In the data rows, zero lies at 4.5, halfway between 4 and 5.
Here are some points:
[5 5 5 5 5 5 5 5 6 6 6 6 6 6 6 6 6 6 6 6 5 6 5 5]
[5 5 5 4 4 4 4 5 5 5 5 5 5 5 5 5 5 5 5 5 6 6 6 6]
[4 4 4 4 5 5 5 5 5 5 5 5 5 4 4 4 4 4 4 4 4 4 5 5]
[7 7 7 7 7 7 7 7 7 7 6 6 6 6 6 6 6 6 6 6 6 7 7 7]
[4 4 4 4 3 3 3 3 3 4 4 4 4 4 5 5 5 5 5 6 6 6 6 6]
[6 6 7 7 8 9 9 9 9 9 9 9 8 8 7 7 6 6 6 6 6 6 6 6]
[6 6 6 6 6 6 6 6 6 6 6 6 6 6 6 6 5 5 5 4 4 4 3 3]
[6 6 6 6 6 5 5 5 4 4 4 3 3 3 3 2 2 2 2 2 1 1 1 1]
[3 3 3 3 3 4 4 4 4 4 4 4 3 3 3 3 3 3 3 3 3 3 4 4]
[3 3 3 2 2 2 1 1 1 1 1 1 2 2 2 2 2 2 2 2 2 2 2 2]
[5 5 5 5 6 6 6 6 7 7 7 7 7 7 7 7 6 6 6 6 6 6 6 6]
[4 4 5 5 5 6 6 6 6 6 6 6 6 6 6 6 6 6 6 6 6 6 6 6]
[5 6 6 7 8 8 8 9 8 8 8 7 6 6 5 4 4 4 4 4 4 4 5 5]
[0 0 0 0 0 0 0 1 1 1 1 1 2 2 2 2 3 3 3 3 3 3 4 4]
[5 5 4 4 4 4 4 4 4 4 4 4 5 5 5 5 5 5 6 6 6 6 6 6]
[2 2 2 2 2 2 2 3 2 2 3 3 3 2 3 3 3 4 4 5 5 6 6 6]
[7 7 7 7 8 7 8 7 7 7 7 7 6 6 6 6 6 6 6 7 7 7 8 8]
[4 4 3 3 3 3 3 3 2 2 2 2 2 2 2 2 2 2 3 3 3 3 4 4]
[5 5 5 6 6 7 7 7 8 8 7 7 7 7 7 7 7 6 6 6 6 6 6 6]
[3 3 2 1 1 1 1 1 1 1 2 2 2 3 3 4 4 3 4 3 3 3 3 3]
[8 8 8 9 9 9 9 8 8 8 8 7 7 6 6 6 5 5 5 5 5 5 6 6]
[8 8 8 8 7 7 7 7 7 7 8 8 8 9 9 9 9 9 9 8 7 7 6 6]
[4 4 4 4 4 4 4 4 4 4 4 4 4 4 4 3 4 3 3 3 3 3 3 3]
[7 7 6 6 6 6 6 5 5 5 5 6 6 6 6 6 6 6 6 6 5 5 4 4]
[2 2 2 2 1 1 1 1 1 1 2 2 3 3 4 4 4 5 5 4 4 4 4 3]
[4 4 4 5 5 5 6 6 6 6 6 6 7 6 6 6 6 6 6 6 6 6 6 6]
[3 3 2 2 2 1 1 1 1 1 1 2 2 2 2 3 3 3 3 3 3 3 3 3]
[5 5 5 5 4 4 4 4 4 4 4 4 4 4 5 5 5 5 4 4 4 4 3 4]
[3 4 4 4 5 5 5 6 5 5 5 5 5 4 4 4 4 4 4 4 4 4 5 5]
[5 5 5 5 5 5 5 6 5 6 6 6 7 7 7 7 7 7 7 7 7 7 7 7]
[7 7 7 6 6 6 6 6 6 6 7 7 8 8 9 9 9 9 8 8 7 7 6 5]
[2 1 1 1 0 0 0 0 0 0 1 1 2 2 3 3 4 4 4 5 5 5 5 4]
[5 5 5 5 5 5 5 5 5 5 5 5 5 5 5 5 5 5 5 5 5 5 5 5]
Then 40 other points, each followed by its number:
[7 7 7 7 8 8 8 8 8 8 8 7 7 7 6 6 6 6 6 6 6 7 7 7] 0
[7 7 7 7 7 7 7 7 6 6 6 6 6 6 5 5 5 5 4 4 4 3 3 3] 1
[3 3 4 3 4 4 4 4 4 4 4 4 4 4 4 4 4 4 4 4 5 5 5 5] 2
[5 6 5 5 5 5 5 6 6 6 6 6 6 7 7 7 7 7 7 7 7 6 6 6] 3
[4 4 5 5 5 5 5 4 4 4 4 3 3 3 2 2 2 2 1 1 1 1 2 2] 4
[6 7 7 7 7 7 7 7 7 6 6 6 6 5 5 5 4 5 4 5 5 5 5 5] 5
[4 4 4 4 4 4 4 4 4 4 4 4 3 4 4 4 4 4 4 4 4 5 5 5] 6
[7 7 7 8 8 8 8 8 8 8 7 7 7 6 6 5 5 5 4 4 4 4 4 4] 7
[3 3 3 3 4 4 4 4 4 4 5 5 5 5 6 6 6 6 6 6 6 6 6 6] 8
[4 4 4 4 4 4 4 4 4 4 4 5 5 5 5 5 5 5 5 5 6 5 5 5] 9
[5 4 5 5 5 5 5 5 5 5 5 5 5 4 4 4 4 4 4 4 4 4 4 4] 10
[4 4 3 3 3 2 2 2 2 2 2 2 2 2 2 2 2 2 2 2 2 2 2 2] 11
[7 6 7 7 7 7 7 7 7 6 6 5 5 4 3 3 3 2 2 2 2 2 2 2] 12
[5 5 5 5 5 5 5 6 6 6 7 7 7 8 8 9 9 9 9 9 9 9 8 8] 13
[2 2 1 1 0 0 0 0 0 0 1 1 2 3 3 3 4 4 4 4 4 3 3 3] 14
[5 5 5 4 5 5 5 5 4 4 4 4 4 4 4 4 4 4 4 4 4 5 5 5] 15
[4 4 4 5 5 6 6 6 6 6 5 5 4 3 3 3 3 3 3 4 4 5 6 7] 16
[8 8 8 8 8 8 8 8 8 7 7 6 6 5 5 4 4 3 3 3 3 3 3 3] 17
[4 4 4 4 4 4 4 4 4 4 4 4 4 4 4 4 4 4 4 4 4 3 3 3] 18
[2 2 1 1 1 0 0 0 0 0 1 1 2 2 3 4 4 4 4 4 4 3 3 3] 19
[6 6 6 5 5 5 4 4 4 4 4 5 6 6 6 6 7 7 6 6 5 5 4 4] 20
[5 5 5 5 4 4 4 4 4 4 4 5 5 5 5 5 5 5 5 5 6 5 5 5] 21
[6 7 6 6 6 6 6 6 5 5 5 4 4 4 3 3 2 2 2 2 1 1 1 1] 22
[5 5 6 5 5 5 5 5 5 5 5 5 5 5 5 5 5 5 5 4 5 5 5 4] 23
[7 7 7 7 6 6 6 6 6 6 6 6 6 6 6 6 6 6 5 5 4 4 3 3] 24
[3 3 3 3 3 4 4 4 4 4 4 3 3 3 3 3 3 3 3 3 3 4 4 4] 25
[3 3 2 3 3 3 3 3 3 3 3 3 3 3 3 3 3 3 3 3 3 3 4 4] 26
[2 2 3 3 4 4 4 4 4 4 4 3 3 3 3 3 2 3 3 3 4 4 5 5] 27
[6 6 6 6 6 6 6 6 6 6 6 6 5 5 5 5 4 4 5 4 5 5 5 5] 28
[3 3 3 4 4 5 5 5 5 5 4 4 3 3 2 2 2 2 2 3 3 3 4 4] 29
[6 6 6 7 8 8 8 8 8 7 7 6 5 4 4 3 3 3 3 3 4 4 5 5] 30
[1 1 1 1 1 2 2 2 2 2 2 2 2 2 2 3 3 3 4 4 5 6 6 7] 31
[2 2 2 2 2 2 3 3 3 3 3 3 3 3 3 4 4 4 5 5 6 7 7 8] 32
[8 8 8 9 9 9 9 8 8 8 8 7 7 7 6 6 5 5 5 4 4 4 4 3] 33
[2 2 2 2 2 2 2 2 3 3 2 2 2 2 2 2 2 3 3 3 3 4 4 4] 34
[4 4 4 5 5 5 6 6 6 5 5 4 4 4 3 3 3 3 3 4 5 5 6 6] 35
[4 4 4 4 4 4 4 4 4 4 4 4 4 3 3 3 3 3 3 3 3 3 3 3] 36
[2 2 2 2 2 2 2 2 2 3 3 3 4 4 4 4 5 5 5 5 5 5 5 5] 37
[3 3 3 2 2 2 2 2 2 2 3 3 3 4 4 4 4 5 5 5 5 5 5 5] 38
[3 3 3 3 3 4 4 4 4 4 4 4 3 3 3 3 3 3 3 3 3 3 4 3] 39
Which three of these numbered points are nearest to each point below, ignoring the 3 directions in which the first points spread most? Their numbers follow each, nearest first.
[4 4 4 4 4 4 3 3 3 3 3 3 3 3 3 2 3 3 3 3 3 3 3 3] > 20 38 11
[2 2 2 2 2 2 2 2 2 3 2 3 3 3 3 3 4 4 4 4 4 4 4 4] > 37 18 36
[8 7 7 7 6 6 5 5 5 5 6 6 6 6 7 7 7 7 6 6 6 5 5 4] > 30 21 11
[7 7 8 8 8 7 7 7 6 6 6 5 5 4 4 3 3 2 2 1 1 1 1 1] > 10 36 23
[7 7 7 7 8 7 8 7 7 7 7 7 7 6 6 6 5 5 5 4 4 4 3 3] > 36 18 10
[5 5 5 6 6 6 6 6 6 5 5 5 5 4 4 4 4 4 4 4 4 4 4 4] > 10 36 30
[1 1 1 1 1 1 2 2 2 2 3 3 3 3 4 4 4 5 5 5 6 6 6 6] > 27 38 2
[2 1 1 1 1 1 1 1 1 2 2 2 3 4 4 4 5 5 5 5 5 5 5 5] > 37 14 26
[2 2 1 1 1 0 1 0 1 1 2 2 3 4 4 5 5 5 5 5 5 4 4 4] > 19 14 18
[6 6 6 7 7 7 7 7 7 6 6 6 5 5 4 4 4 4 4 4 4 5 5 5] > 30 0 6
[3 3 3 2 2 2 1 1 1 1 1 1 2 2 2 2 2 2 2 2 2 2 2 2] > 2 9 11
[8 8 7 7 7 7 7 7 7 7 7 7 8 8 8 8 8 8 8 7 7 7 6 6] > 11 0 30
[4 4 4 4 5 5 5 5 6 6 5 5 5 5 4 4 4 4 4 4 4 5 5 5] > 34 36 11
[5 4 4 4 4 4 4 4 4 4 4 4 4 5 5 5 5 5 5 5 5 5 5 5] > 6 11 26
[1 1 0 0 0 0 0 0 0 0 1 2 3 3 4 5 5 5 5 5 5 5 4 4] > 8 19 18
[3 3 3 3 3 3 3 3 3 4 4 4 5 5 5 6 6 6 6 6 6 6 6 6] > 37 26 19
[6 6 6 6 6 6 6 6 6 7 6 7 7 7 7 7 7 7 7 7 7 6 6 6] > 9 18 36
[6 6 6 6 7 7 7 7 7 7 7 6 6 6 6 6 6 6 6 6 6 7 7 7] > 0 15 6
[3 2 3 3 3 3 3 3 3 3 2 3 3 3 3 3 3 4 4 4 5 5 5 6] > 31 21 32
[8 7 7 7 7 6 6 6 6 7 6 7 7 7 7 8 7 7 7 7 6 6 5 5] > 11 10 36
[3 3 3 3 3 3 3 4 3 3 4 3 3 3 3 3 3 3 3 3 4 4 4 4] > 13 11 2
[7 7 7 6 6 6 6 6 5 5 6 6 6 6 7 7 7 7 6 6 6 5 5 4] > 1 2 23
[7 7 7 6 6 6 6 6 6 6 6 6 6 7 7 7 7 6 6 6 5 5 5 4] > 22 25 26
[6 6 6 6 6 6 6 6 5 5 5 5 5 5 5 4 4 4 3 3 3 3 3 3] > 1 7 9
[7 7 7 7 7 7 7 7 7 7 7 7 7 7 7 7 6 6 5 5 4 4 4 3] > 39 24 18
[3 3 3 3 3 3 4 3 4 4 3 3 3 3 3 3 3 3 4 4 4 4 5 5] > 34 11 29
[2 1 0 0 0 0 0 0 0 0 0 1 2 3 3 4 5 5 5 5 5 5 5 5] > 26 13 20
[3 3 3 3 4 4 4 4 4 4 4 3 3 3 3 3 3 3 3 3 3 4 4 4] > 25 2 27
[5 5 5 4 4 4 4 4 3 3 3 3 3 3 3 3 3 3 3 2 2 2 2 2] > 23 2 1
[5 5 5 5 5 5 5 5 5 5 5 5 5 5 5 5 4 5 5 5 5 5 5 5] > 38 11 28
[3 3 3 3 3 3 3 3 3 3 3 4 4 4 4 4 4 4 4 4 4 3 3 3] > 18 14 37
[5 6 5 5 4 4 4 4 4 3 4 3 3 3 3 3 3 2 2 2 2 2 2 2] > 17 11 22
[4 4 4 5 5 6 6 6 6 5 5 4 4 3 3 3 2 2 3 3 4 5 5 6] > 31 32 30
[7 8 8 8 8 8 8 7 7 7 6 6 5 5 4 4 3 3 2 2 1 1 1 1] > 24 36 39
[7 7 7 7 7 7 7 7 7 7 7 7 7 7 7 7 6 6 6 5 5 4 4 4] > 18 36 14
[3 3 3 3 4 4 4 4 4 4 4 4 4 4 4 5 5 5 5 6 6 6 6 6] > 13 2 19
[4 4 4 4 4 5 5 5 5 5 5 5 4 4 4 4 4 4 5 5 6 6 7 7] > 28 31 32
[2 1 1 1 1 0 0 0 1 1 2 2 3 4 4 5 5 5 6 6 5 5 5 5] > 19 26 37
[5 5 5 6 6 6 7 7 7 7 8 7 7 7 7 7 7 7 7 7 7 7 6 6] > 18 14 36
[8 8 8 9 9 9 9 8 8 8 8 7 7 7 6 6 5 5 4 4 4 4 3 3] > 33 36 7
[3 3 3 3 3 3 3 3 4 3 3 3 3 3 3 3 3 3 3 4 4 4 5 5] > 11 6 17
[7 6 6 6 6 5 5 5 5 5 6 7 7 8 8 8 8 8 8 7 7 6 6 5] > 9 26 14
[3 3 2 2 2 2 2 2 2 2 2 2 3 3 3 3 3 3 3 3 3 3 3 3] > 26 22 14
[3 3 3 3 3 4 4 4 4 4 3 3 3 3 3 3 3 3 3 4 4 4 5 5] > 29 6 25
[7 7 7 7 7 6 7 6 6 6 6 6 6 6 6 6 6 6 6 6 6 7 7 7] > 32 0 15
[3 3 3 3 3 3 3 3 3 3 3 3 3 3 3 3 3 3 3 3 3 4 4 3] > 33 25 36
[3 3 3 3 3 2 2 2 2 3 3 2 3 3 3 3 3 3 3 3 3 3 3 3] > 37 11 36
[5 4 4 4 4 4 4 4 4 4 3 3 3 3 3 3 3 3 3 3 3 3 3 3] > 29 11 34
[4 4 4 3 3 3 3 3 2 2 2 2 2 2 2 3 3 3 3 3 3 4 4 4] > 15 32 31
[2 2 2 2 2 3 3 3 3 3 2 3 2 2 2 2 2 3 3 3 3 4 4 4] > 34 29 25
[3 3 3 3 3 4 4 4 4 4 4 3 3 3 3 3 3 3 3 3 3 3 4 4] > 25 39 26
